[[126 132 124 138 128 126 138 113 150 120 124 113 123 156 122]
 [122 143 125 151 128 126 138 120 150 121 124 111 127 150 119]]
|
[[126 132 124 138 128 126 138 113 150 120 124 113 123 156 122]]

[[103 129 139 126 137]
 [126 132 139 114 112]
 [138 121 142 131 112]
 [120 112 128 119 121]
 [128 127 113 130 125]
 [131 124 128 129 136]
 [128 135 139 121 122]
 [126 145 131 136 116]]
|
[[103 129 139 126 137]
 [138 121 142 131 112]
 [128 127 113 130 125]
 [128 135 139 121 122]]

[[117 124 143 126]
 [112 137 143 131]
 [119 133 142 132]
 [118 133 151 133]
 [105 130 140 126]
 [124 130 146 132]]
|
[[117 124 143 126]
 [119 133 142 132]
 [105 130 140 126]]

[[112 125 126]
 [106 118 134]
 [116 140 120]
 [117 118 130]
 [116 109 117]]
|
[[112 125 126]
 [116 140 120]
 [116 109 117]]

[[116 130 125 122 141 118 131 115 130 132 136 145]
 [118 129 126 137 133 118 128 118 129 133 142 149]
 [129 130 140 144 127 122 123 132 127 134 141 145]
 [133 140 147 130 128 128 124 141 124 124 118 114]
 [133 141 149 125 135 128 121 136 124 130 119 126]
 [115 142 126 130 142 118 137 127 127 119 121 132]
 [129 137 145 149 124 126 125 141 125 127 136 132]
 [120 140 137 115 146 119 129 115 127 130 121 136]]
|
[[116 130 125 122 141 118 131 115 130 132 136 145]
 [129 130 140 144 127 122 123 132 127 134 141 145]
 [133 141 149 125 135 128 121 136 124 130 119 126]
 [129 137 145 149 124 126 125 141 125 127 136 132]]

[[122 120 123 123 133 136 128 134 108 126 126 129]
 [125 119 127 134 124 128 136 131 131 122 129 129]
 [137 133 122 122 124 117 128 129 133 135 130 127]
 [123 115 121 132 127 131 127 128 116 129 122 127]
 [130 134 124 116 131 125 133 137 102 133 127 130]]
|
[[122 120 123 123 133 136 128 134 108 126 126 129]
 [137 133 122 122 124 117 128 129 133 135 130 127]
 [130 134 124 116 131 125 133 137 102 133 127 130]]

[[120 133 108]
 [122 133 105]
 [130 141 126]
 [138 127 137]
 [119 129 118]
 [122 123 144]
 [138 110 141]
 [133 117 128]
 [136 131 118]
 [136 133 131]
 [118 133 125]]
|
[[120 133 108]
 [130 141 126]
 [119 129 118]
 [138 110 141]
 [136 131 118]
 [118 133 125]]

[[122 155 127 132]
 [149 143 138 127]]
|
[[122 155 127 132]]
---
[[137 153 137 130]
 [133 151 137 130]]
|
[[137 133]
 [153 151]
 [137 137]
 [130 130]]

[[123 134 132 112 118 113 105 118 128 131]
 [127 134 141 122 129 114 106 129 128 128]
 [122 144 126 115 111 111 110 118 132 126]
 [125 127 131 111 110 112 116 118 131 128]
 [119 145 138 112 123 122 112 129 131 127]
 [126 141 140 114 106 110 119 118 128 134]]
|
[[123 127 122 125 119 126]
 [134 134 144 127 145 141]
 [132 141 126 131 138 140]
 [112 122 115 111 112 114]
 [118 129 111 110 123 106]
 [113 114 111 112 122 110]
 [105 106 110 116 112 119]
 [118 129 118 118 129 118]
 [128 128 132 131 131 128]
 [131 128 126 128 127 134]]

[[132 137 149 139]
 [128 142 136 131]
 [131 104 131 129]
 [143 110 123 135]
 [140 121 132 136]
 [116 119 148 128]
 [144 121 141 142]
 [118 110 132 125]
 [145 117 120 135]
 [141 132 140 140]
 [126 135 154 136]
 [135 105 130 133]]
|
[[132 128 131 143 140 116 144 118 145 141 126 135]
 [137 142 104 110 121 119 121 110 117 132 135 105]
 [149 136 131 123 132 148 141 132 120 140 154 130]
 [139 131 129 135 136 128 142 125 135 140 136 133]]

[[140 138 156 113 121 125 117 132 131 128 127 113 119 125 121]
 [129 126 123 125 134 133 131 124 132 135 129 131 125 130 111]
 [125 125 125 127 131 127 122 128 128 131 129 130 128 129 128]
 [123 123 122 126 139 125 121 131 130 138 134 131 127 126 127]
 [126 122 117 119 149 126 129 130 134 148 141 131 125 119 121]
 [135 130 125 126 122 131 146 122 124 117 129 127 133 121 143]]
|
[[140 129 125 123 126 135]
 [138 126 125 123 122 130]
 [156 123 125 122 117 125]
 [113 125 127 126 119 126]
 [121 134 131 139 149 122]
 [125 133 127 125 126 131]
 [117 131 122 121 129 146]
 [132 124 128 131 130 122]
 [131 132 128 130 134 124]
 [128 135 131 138 148 117]
 [127 129 129 134 141 129]
 [113 131 130 131 131 127]
 [119 125 128 127 125 133]
 [125 130 129 126 119 121]
 [121 111 128 127 121 143]]

[[142 112 150 152 155  99]
 [148 102 113 113 152 153]]
|
[[142 148]
 [112 102]
 [150 113]
 [152 113]
 [155 152]
 [ 99 153]]

[[128 135 136 121 126 129 121 137]
 [128 129 140 130 133 137 126 137]
 [128 129 136 121 133 129 156 125]
 [128 123 136 121 133 125 116 137]
 [128 129 136 121 133 129 126 136]
 [128 129 154 121 133 129 128 137]
 [128 129 136 121 133 129 147 137]
 [128 129 109 122 107 124 126 137]
 [128 129 136 121 136 136 126 137]
 [128 129 136 121 149 129 126 137]
 [128 124 123 121 133 129 126 137]]
|
[[128 128 128 128 128 128 128 128 128 128 128]
 [135 129 129 123 129 129 129 129 129 129 124]
 [136 140 136 136 136 154 136 109 136 136 123]
 [121 130 121 121 121 121 121 122 121 121 121]
 [126 133 133 133 133 133 133 107 136 149 133]
 [129 137 129 125 129 129 129 124 136 129 129]
 [121 126 156 116 126 128 147 126 126 126 126]
 [137 137 125 137 136 137 137 137 137 137 137]]
---
[[105 104 105]
 [146 154 155]]
|
[[104 105]
 [154 155]]

[[111 150 155]
 [107 155 156]
 [106 152 145]
 [109 148 140]]
|
[[150 155]
 [155 156]]

[[103 150 154 154]
 [126 153 147 153]
 [120 145 153 153]]
|
[[150 154]
 [153 147]]

[[139 118 118 133]
 [138 116 121 109]
 [140 114 129 118]
 [119 104 118 125]]
|
[[118 118]
 [116 121]]

[[108 109 105 115 133]
 [108 121 113 136 116]
 [121 143 137 116 141]]
|
[[109 105]
 [121 113]]

[[144 150 153 134]
 [154 102 155 102]
 [106 106 104 111]
 [104 106 104 111]]
|
[[150 153]
 [102 155]]

[[145 129 124 130 127]
 [132 129 130 118 127]
 [125 130 115 112 127]
 [127 109 122 110 151]
 [117 143 138 129 112]]
|
[[129 124]
 [129 130]]

[[147 119 118 109]
 [114 104 151 114]]
|
[[119 118]
 [104 151]]
